Families of rows that turns and mirrors carry onto each other, the same ones carrying the whole set onto itself: the rest of each named row's family, in list order:
4 families of 8 rows:
roza: -18,18,9,-5,-14,4,6,11,15,-10,-5,-5,3,2,-3,15,-11,-12,5,-12,8,11
rinu: -1,-7,1,7,-17,5,-3,-8,8,-4,-7,13,-5,-13,-2,25,-10,9,13,12,2,19
noza: 12,-13,-13,0,22,2,-17,-3,-8,19,14,3,16,18,9,-10,-8,8,3,-7,-5,8
rif: -12,2,-14,-15,6,-12,2,-4,-24,2,-1,-15,8,24,6,-8,4,19,0,-1,-7,-9
lipo: 19,9,-24,-4,-1,-4,4,-9,-12,7,-12,10,17,26,10,-18,3,10,-11,5,-4,-6
Vem: -7,-2,7,11,-13,6,-1,-4,12,-2,-3,10,-7,-8,-5,22,-13,7,14,11,7,26
bamad: -1,-16,-12,-15,15,-5,-12,-14,-14,6,12,5,11,6,10,-26,9,-11,1,10,-8,-5
zif: 1,20,-8,6,-22,-5,17,-18,6,-6,-16,13,-6,1,-8,12,-5,5,-12,17,1,7
vuz: -3,-2,6,10,-11,9,-5,-2,17,-1,-1,12,-3,-11,-4,23,-16,-2,11,3,6,25
gon: -13,-7,0,-7,19,-7,-6,-7,-8,9,18,-2,8,15,3,-34,4,-9,4,11,0,5
seve: 6,-10,-9,4,21,-2,-13,-1,-9,20,15,-1,12,22,5,-15,-9,13,6,-3,-1,13
Nuva: -16,11,-4,-10,14,-9,2,6,-11,8,9,-18,9,30,0,-14,-6,8,-1,-10,0,1
Kod: 22,13,-21,-3,6,1,0,-3,-2,10,-7,11,21,25,10,-19,-3,-4,-14,-7,-1,-3
Mema: 2,-6,0,7,-14,9,-7,-6,13,-3,-4,15,-2,-15,0,26,-12,-1,10,4,1,20
legap: -4,7,-10,-16,15,-2,-6,5,-4,8,10,-10,17,19,7,-7,-6,-9,-8,-24,-5,-6
tebe: 13,20,-12,3,8,-2,5,2,0,12,-2,5,17,34,4,-25,-6,0,-11,-4,5,5
muk: 5,-15,-12,3,18,-4,-11,-5,-14,17,10,-1,10,21,6,-12,-5,21,7,4,-4,9
lud: -15,1,13,-1,-13,7,0,0,16,-12,0,12,0,-11,0,-5,-1,-24,14,13,11,17
pel: -6,9,-3,-14,-18,7,-1,4,11,-15,-11,2,7,-9,6,24,-7,-16,2,-14,0,0
zalog: -19,-1,12,0,-17,2,5,-3,8,-13,-5,10,-4,-8,0,-5,2,-11,18,24,9,16
bodib: -4,-9,-5,-11,20,-2,-11,-8,-6,9,18,3,12,8,7,-30,3,-19,0,3,-4,0
fumog: -24,15,6,-4,-21,-3,12,4,2,-13,-12,-8,-4,6,-3,16,-6,8,10,5,6,9
Rig: -7,-6,5,-7,-15,8,-3,-4,13,-14,-4,17,2,-17,6,0,2,-26,13,12,4,10
legu: 10,15,-16,3,3,-7,9,-3,-9,10,-9,4,13,35,4,-24,0,14,-8,7,3,3
Mis: -12,5,-7,-14,-25,-1,6,-3,-2,-17,-18,0,0,-6,5,24,0,4,7,2,-2,-2
gagiv: 5,26,-3,6,-14,3,11,-10,20,-1,-8,14,1,-1,-7,10,-13,-16,-17,0,3,10
gubol: 10,18,-11,0,-20,2,10,-17,11,-5,-15,18,0,-6,-3,16,-6,-8,-16,6,-3,3
Pudu: 2,-3,-21,-22,7,-5,-7,-4,-17,3,0,-7,16,14,12,-1,3,2,-6,-13,-13,-16
duk: 12,-17,-17,-2,17,-1,-15,-7,-15,17,9,4,14,17,10,-9,-5,15,4,-1,-7,5
vak: -4,27,0,10,-16,-3,18,-11,15,-2,-10,9,-6,6,-12,7,-11,-2,-12,11,7,14
Voga: -11,-8,4,-7,-20,3,1,-9,5,-16,-9,15,-2,-14,5,0,6,-13,15,23,4,8
Nadad: -10,-12,-6,-11,14,-9,-5,-13,-17,7,10,0,6,12,6,-30,9,-1,4,18,-5,-1

The rest of the family of lud: bamad, gon, zalog, bodib, Rig, Voga, Nadad
The rest of the family of gagiv: lipo, zif, Kod, tebe, legu, gubol, vak
The rest of the family of seve: rinu, noza, Vem, vuz, Mema, muk, duk

Families of rows that turns and mirrors carry onto each other, the same ones carrying the whole set onto itself: the rest of each named row's family, in list order:
4 families of 8 rows:
modu: -2,-5,26,-10,8,-5,-8,-3
mal: 15,-11,12,-12,2,0,-19,-6
Dapuf: 17,2,-8,-11,-5,-16,4,15
nibu: 2,18,-5,0,12,17,-1,9
Borel: 15,1,5,9,-1,-10,-9,17
bifo: 24,-3,-10,0,-9,15,1,-11
sek: 23,-3,6,-12,-4,-15,5,8
sipiv: 29,13,5,-3,-6,-9,3,3
luz: 7,24,20,-2,7,-1,2,5
bov: 10,-17,0,8,7,9,6,-11
Tonib: 4,-8,2,-6,-20,-21,0,-14
vedon: 7,19,-16,1,-16,-12,16,-1
kavep: -10,8,-4,-14,-3,7,10,-23
kor: 18,-2,6,5,-7,19,-12,-10
fon: 9,12,-26,3,-13,1,1,-6
faba: 0,7,5,-3,16,-11,-17,-13
lus: 10,18,16,12,-1,8,1,4
koma: -15,11,10,-6,1,-18,-1,4
nanes: 29,4,-7,11,-2,9,3,-8
Vena: -4,-12,-19,-18,-5,-7,-2,-9
kogem: 1,-11,16,-8,6,11,-15,-6
talas: 6,4,-9,1,-26,10,16,5
ped: -20,3,6,-17,-5,-9,-3,0
Vina: -8,19,-15,6,-9,-4,17,1
Tidu: -5,25,0,-15,-15,-8,-9,4
Nofu: -12,6,6,8,-2,16,-5,-20
boke: 13,-16,-10,-20,-9,-4,0,-2
rupub: -15,12,-8,8,-5,13,-5,-13
sula: -23,-6,-5,-1,-1,9,-7,-11
pok: -4,24,8,16,0,1,1,-4
big: -2,-13,-17,-4,-16,0,-4,-10
pob: -8,12,-5,-13,0,-22,12,4

The rest of the family of Vina: mal, Dapuf, luz, nanes, ped, Nofu, big
The rest of the family of rupub: bifo, sek, vedon, lus, koma, Vena, kogem
The rest of the family of fon: modu, sipiv, kor, boke, sula, pok, pob

Families of rows that turns and mirrors carry onto each other, the same ones carrying the whole set onto itself: the rest of each named row's family, in list order:
4 families of 8 rows:
biv: -2,8,-7,5,17,0,2,-12,-9,28,2,-16,2,-12,-9,-8,-10,-11
zuze: 1,10,-4,1,6,3,2,-10,5,36,4,-6,-9,-8,-13,-5,-19,-12
Das: 14,-21,10,-24,-12,4,8,2,2,-3,-3,7,-12,10,-5,21,13,6
Gima: 20,-20,10,-15,-12,-8,15,-6,-1,-8,-3,10,-3,3,-9,12,9,19
bek: 11,-22,1,-17,-11,-5,10,-1,-6,-8,-1,-2,8,5,5,7,20,11
zumel: 24,-16,-1,-21,-9,-11,10,-4,-5,-7,-5,7,-11,2,5,22,8,10
Dap: -12,19,-3,5,16,3,3,-8,-4,2,1,-15,3,-12,-11,1,-24,-17
geku: 3,-26,7,-11,-16,4,2,-10,11,-19,-4,-1,1,1,-3,21,16,0
fub: -7,12,-6,5,16,12,-7,-15,11,23,-11,2,-14,-6,-13,9,-19,-8
meku: -17,15,-10,7,15,10,-6,-13,8,9,-7,-4,-5,-7,-6,6,-24,-10
gobav: -7,13,4,7,13,11,-3,-14,7,9,-5,-10,-8,-14,-24,10,-21,-22
mutud: 14,-12,-6,-19,-10,-15,12,-2,-8,-21,-1,3,-5,3,12,19,2,8
vasot: -1,16,-10,0,20,6,0,-10,1,30,-9,2,-8,-2,-9,-1,-18,-4
Fada: -11,19,-15,2,19,5,0,-9,-1,17,-6,-4,-1,-4,1,-3,-23,-4
paz: 3,-20,5,-10,-18,-5,11,-7,5,-31,-1,2,1,-2,-2,15,1,13
Pib: -5,6,0,6,2,9,-4,-15,15,25,3,-8,-12,-11,-16,3,-23,-17
Rem: -15,8,-8,11,13,3,-1,-15,-3,12,3,-20,4,-15,-5,-3,-17,-17
mina: -8,12,-8,2,8,1,5,-8,-1,25,10,-11,0,-9,-3,-11,-24,-11
lupeb: -15,11,-7,7,1,5,-2,-12,10,15,8,-13,-5,-13,-7,-1,-27,-17
furik: 0,-22,0,-12,-13,-1,6,-6,0,-23,1,-7,9,1,7,12,14,6
Nore: -10,3,-1,11,11,10,-5,-19,7,18,-1,-15,-7,-18,-16,6,-14,-21
rirop: 19,-18,2,-15,-13,-7,6,-9,5,-14,-8,8,-16,0,0,30,6,4
gako: 2,-22,10,-18,-16,9,3,-2,9,-20,-3,2,-11,5,-3,25,6,-1
Kez: 2,19,-3,1,19,-1,8,-6,-12,20,0,-11,1,-8,-12,-6,-17,-12
kaz: 12,-22,11,-10,-16,-2,8,-9,9,-19,-5,8,-7,-1,-12,19,6,12
zevu: 8,13,5,2,19,6,4,-11,-1,27,-5,-5,-9,-9,-24,4,-15,-14
gub: 10,-16,3,-27,-9,-2,13,7,-10,-8,2,-1,-2,10,7,10,10,11
tafa: 3,2,0,8,14,7,-1,-19,2,32,-5,-12,-7,-13,-18,1,-8,-15
lozas: 15,-27,8,-15,-13,1,6,-6,3,-1,-5,3,-1,5,-7,17,22,8
konek: 8,-16,-4,-15,-14,-7,6,-7,4,-28,-4,3,-11,-2,8,26,0,2
ramis: 9,-17,3,-13,-12,-11,17,-1,-5,-19,2,3,5,2,0,7,4,19
tigi: -5,-16,2,-20,-13,2,8,4,-3,-27,4,-5,-1,7,8,16,2,3

The rest of the family of zuze: Gima, paz, Pib, mina, lupeb, kaz, ramis
The rest of the family of Rem: biv, bek, geku, furik, Nore, tafa, lozas
The rest of the family of tigi: Das, Dap, gobav, gako, Kez, zevu, gub

